Y: 3 groups of rows, each row roughly a mix of its group's hidden directions:
Y (99 x 10):
[[  2  13   3  25  14  46  36  -9  -5 -45]
 [ 43  -2 -12   6 -31   0 -14   1  -1 -58]
 [-24 -16  31   8  23   1 -31  19  43 -29]
 [ 30 -27  -4  12  24  -7 -45 -35 -27 -12]
 [-41  12  36  28 -33  24  16   1 -16 -21]
 [-16 -33 -17  22 -20  33   7  27 -36 -28]
 [ 19  23  22  -6  24 -52   3 -23 -18 -29]
 [-25  -6 -11 -35  28   5  -5   6 -19  57]
 [-33 -12   3 -37  46   9  19  29  -6 -18]
 [  4  21 -55   1  32 -21 -17  16 -23 -22]
 [-18 -25  -4  20   5   3  -2 -46 -47 -28]
 [ 34  31  32  28  15   6 -13 -39  18  17]
 [-12 -57 -20  21  -9  38  -9   1 -23   8]
 [ -6  15 -34  11   2 -12 -16  26 -55  29]
 [-17  18   8   2 -41 -12  33  20  16 -47]
 [-12  35 -29  26  23 -36 -33 -15  18  -9]
 [-45   4   8 -39 -18 -26   0  10  40 -12]
 [ 50  -8  -3   5  15  14  -7  41  29 -29]
 [  5   6  -6  66   0 -24 -12  12  34  -3]
 [  2 -26  31  17  17  21 -26 -27 -13  48]
 [-16 -15 -41 -42  27   8   8  27  25  19]
 [ 46  43 -27 -18  -9   7  27  -1 -21 -15]
 [-26  17  20  21 -31 -10  20  11 -55  11]
 [ 25 -22 -16  30   5  18  -3  44 -20 -39]
 [ 20 -28  -6   3 -30  43 -26  32  10  27]
 [ 28  24  26  40 -49  16  -3  -2  -8 -12]
 [ -5  -6  21 -45  26 -37   9 -20  33 -20]
 [-37 -44 -38 -23  18   8   5   1 -28   2]
 [ 13  -5 -20  70   4  12  22  14 -11   1]
 [-29  17 -13  47  30  12  10 -29 -12  29]
 [ 31  -1  11 -18  37  -9  -3 -41  37 -23]
 [-56 -28 -28  -1  23  13  13 -22  18 -12]
 [-12  12   1 -67  -2   1  -2 -40  -9  -2]
 [-35   8  -2  21 -35 -31  -1  41 -14 -24]
 [-16  -1  24 -16   3  19  39  36  30 -37]
 [  9 -39 -24 -18  -8  11 -20  21  43 -34]
 [ 11  31 -28  62   0 -27  -5  -4   2   0]
 [ -9  10 -35  25  -8  44   7 -20 -37  26]
 [ 43  25  35   6  17   6   1 -43  -8  22]
 [ -9  47  14  12   7  -1  35 -26 -32 -30]
 [ 27  11  -9 -22   0 -15   4  63  17  24]
 [ 35   2  28 -18  25  -1  21  42  36  -6]
 [-11  40  46  11  -7   1  -2 -14 -19 -44]
 [-13   7  10  70  13  26   3 -12 -15   5]
 [ -8 -19   1 -34  -1  27 -47 -39  -2  22]
 [ 12  22 -16  22 -26   2 -36   8   5  55]
 [ -9  18 -61 -25  -8 -16 -21   4  30  -8]
 [ 35  49  22   2   2  -4   1  13  39  27]
 [ 48  37  38   9  -1   8  -2 -13  11  30]
 [ 12 -32  35 -34 -22  28  14  13   2 -36]
 [-33 -12 -18  43 -13 -16 -29   5 -41 -12]
 [ 10  -6  -8 -33  13 -12   8  26  25  59]
 [ -9   6  -5 -18  25  14  36 -17   6  60]
 [-19 -22 -33  -9  27  27  15 -38 -35  10]
 [  1 -13  -4 -14   8  -9 -36 -31  57  21]
 [-29   7  12 -55  11 -21  20  -5  18  34]
 [-34 -14  12 -15   0   9   7 -23  26  59]
 [ 13  -8 -24  22  13   1 -27 -61 -23   1]
 [ 59  35 -20  -4  12 -10 -26  14  -8  17]
 [-38   9 -38 -17 -31 -26 -20  -1 -11  33]
 [ -6 -31   2   3   1  30  15 -53 -34 -17]
 [ 14 -12  28   9   9  44  27  40  30   1]
 [ 46 -17  16 -13   8  -4 -36  11 -32  34]
 [ -7 -13 -34 -33  32   2   6  33 -28  31]
 [ -7 -23  20 -14 -20  19  20 -50  40   3]
 [ 30 -29 -35  23 -29  16   6 -36  21   9]
 [ 46 -40 -17   4  30  28  -5  18  21   0]
 [ 23  -7 -28 -13 -11 -17 -42  35  38  11]
 [ 19 -26  52  21 -10  -6 -10  21 -30  26]
 [ 14   6  60  25  -1  -8  11  -3 -43   0]
 [ -1 -30  -1 -57  16  19  -5  36 -21  -6]
 [ 10  46   5  20 -22 -22  46 -14 -26  -2]
 [-29  15 -22 -39  36 -30  30   4  17  -3]
 [-30 -10   8 -23  19 -11  37 -29 -19 -43]
 [-12 -17  42 -15  -5 -27 -27 -17  42 -23]
 [-30  10 -25 -23   1 -32  17  46 -29   6]
 [ -8 -20  20 -41  13  21  29  40 -28  -6]
 [ -7  19 -14  14 -49   4  16  30 -45  -9]
 [ -5  -5  13 -34  14  13  13  46 -47  12]
 [ 16  -8  18  28 -26   7  -2 -39 -22 -48]
 [  2 -12  19  24 -13  10 -54   1   8  47]
 [ -2   8  37  54  -5  14  -4   5   3 -44]
 [  9  23  18  25 -30 -21  26 -30  31 -32]
 [-42   9  34   2  22  29  22 -39  -4  -9]
 [ 18 -17 -20   7  -4   2 -48 -10  30  46]
 [ -5   1 -27  33   3 -24  -5 -28  54  17]
 [ 21  35  -3  18 -34 -46 -11 -16  27  -7]
 [ 45  -5 -51  13 -20 -11 -12  18 -22  14]
 [ -1 -13 -28 -42   3 -53 -16   7 -10  25]
 [ 14  29  10  41  -9  30 -16 -22  10  44]
 [ 43  -8  21   5  -8   4 -42  23 -12  40]
 [ 21 -27 -35 -46 -10  26 -15 -24 -18  -6]
 [ 34 -32 -14 -34  28 -14 -32   6  24 -18]
 [-25 -24 -14  11  32  36  -6 -43   8  27]
 [-33  15 -32  -7 -25  23  -4  19  50  -6]
 [-11 -12  43 -16   5 -27  29   7 -43  25]
 [-40 -16 -40 -16  11  -7   4  25  40 -20]
 [ 15 -10   7 -32  11 -38  -8  17  18 -53]
 [  5  30 -21  53   4 -28  33   3   7 -16]]
one row of each group, then the others: which group is each in?
[ -3  40  -8  56  -1 -33   6 -14  18  -5]
<118>
[-49   5  39  -4 -34   0  23  29  -7   5]
<69>
[-31  32 -13  23 -17 -23  -4  48  -8  22]
<79>

[-24 -19  -9 -25  19 -33  16  -7 -51 -20]
<79>
[ 11 -15  -9 -30  12  29  -4  30 -52 -23]
<118>
[ 10 -15  51  -6 -37  23  19 -16  13 -30]
<118>
[-20 -13  -6 -66  21   6  29  -8   5 -14]
<118>
[ 18  17  29 -16 -28  -7  31  13 -53  10]
<79>
[ 11 -21  58  -9   7 -34   6   9 -30  16]
<69>
[-19 -10 -23  13 -11 -10 -10   8  42 -56]
<79>
[ 32  31  -6  22  11  35  -7 -28  35  23]
<79>
[-32  -9  17   0  30  47 -10 -31 -12 -27]
<118>
[ -5  -2 -49  39  28 -11   4  11   4  38]
<118>
[ 20  10 -18 -38 -12 -19  22   1   0 -57]
<118>
